A single turn carries every row of the set below to another of its rows. Some are shown first; where does it send the rows asked next?
k_670: [ 11   4  25  40 -26   6 -20  -4  51 -11  -5  13  10 -14]
k_969: [ -5 -14 -13  32  -7  -6  24  17   1   7   4  13  31 -11]
k_41: [ -4 -13   7  57  12  -3  -7  -6  11 -17  -5  11  29  -1]
k_380: [  8   8  22  21 -23   9 -22 -11  55   8  -5  17  -2 -21]
k_20: [ -1   6  -2  29  -5 -11  -6 -43  30 -11   7  56  14  24]
k_243: [-27  -8  -4  30   3 -10 -21  -4  24  -1  15  48  31  -8]
k_771: [ 22  15   3  16 -46  -4  14   2  38  11   0   5  11 -10]
k_475: [  8   2  -7  15 -26  -6  38 -19  25 -17  11  50  20  18]
k_186: [ 17  10  20  13   7  21  18 -35  25 -23   0  30   9  -8]
k_25: [-16  14 -11  22 -39  -4  27 -24  27   2   8  32  23 -36]
k_67: [-29   8 -15  18 -27  -2  28  -7  21  20 -17  24   7 -20]
k_620: [ -1   1   8  39 -13  -7  -8 -25  41 -21  -2  49  13  30]
k_520: [ 26   9 -17  30 -21  -7 -10 -29  22  26  -6  15 -10   5]
k_248: [-15  -8 -19  22 -20 -16  20   7  15   0  14  48  31   8]
k_785: [  3  14  17   7 -19  10 -18   1  49  11   2  19   6 -24]
k_628: [-15  -3 -29  32 -35  -9  30 -22  19  17 -10  34  -1 -10]
k_991: [  6   8  30  16   0  18   9 -37  38 -23  -6  35   5  -4]
k_8: [-15  22 -10  20 -19  -2  37 -27   9  10 -18   9  14 -17]
k_381: [  9 -15  -2  34  14  17  15 -19  -3   2  -2  11   4 -28]
k_168: [ -7  29 -19  23 -38 -13  25 -35  22   9  -2  19  18 -16]
k_90: [ 23  -4  -6  50  -9  -9 -21 -24  25  18  -7   3  -1  -4]
k_460: [  9   7 -27  26 -12 -14  -2 -39  15   7  16  52  12  17]
k_483: [ -6  18  11  -1 -23  13 -12  -8  44  15   4  34   8 -25]
k_476: [-24  -7   9  41  -2  -7 -16   1  30 -16   3  43  32  10]
k_150: [ 16  -2   1  61 -13 -12 -24 -11  27  -2  -6   3  12   3]
k_143: [ 25   3 -15  39 -10 -12 -18 -19  22  22  -6   8  -7   5]
k_869: [-10  -6 -19  32 -30   0  45 -33  16  -2   0  34  10 -27]
k_181: [ 22   1 -12  34 -22  -9  19   2   8  14  -5  -6  13  -5]
k_960: [ -3 -19   2  49  19   2  -4 -14   2  -4   0  11  20 -20]
k_304: [  5 -19  -1  40  24   7   9 -11  -2  -4  -1  16  12 -19]
k_721: [  6  12  14  10   7  23  24 -39  13 -17   3  35  13 -11]
k_454: [-22  -9  -9  18  -8   1 -15   5  23  16  20  44  23 -30]
k_292: [ 16  13  15   5 -34  10  35 -10  37 -15   4  28  15  -7]
k_667: [ 11   9 -15  27 -10 -14  -6 -39  28  -5  16  55  11  22]
k_170: [-21  -9  -7  22   0  -3 -16   4  30   4  21  53  27 -18]
k_287: [ 11   1  30  37 -12  14   3 -25  44 -28  -9  30   8   4]

k_287 -> k_620
k_67 -> k_8
k_454 -> k_381
Now these:
k_475 -> k_248
k_90 -> k_380
k_304 -> k_143

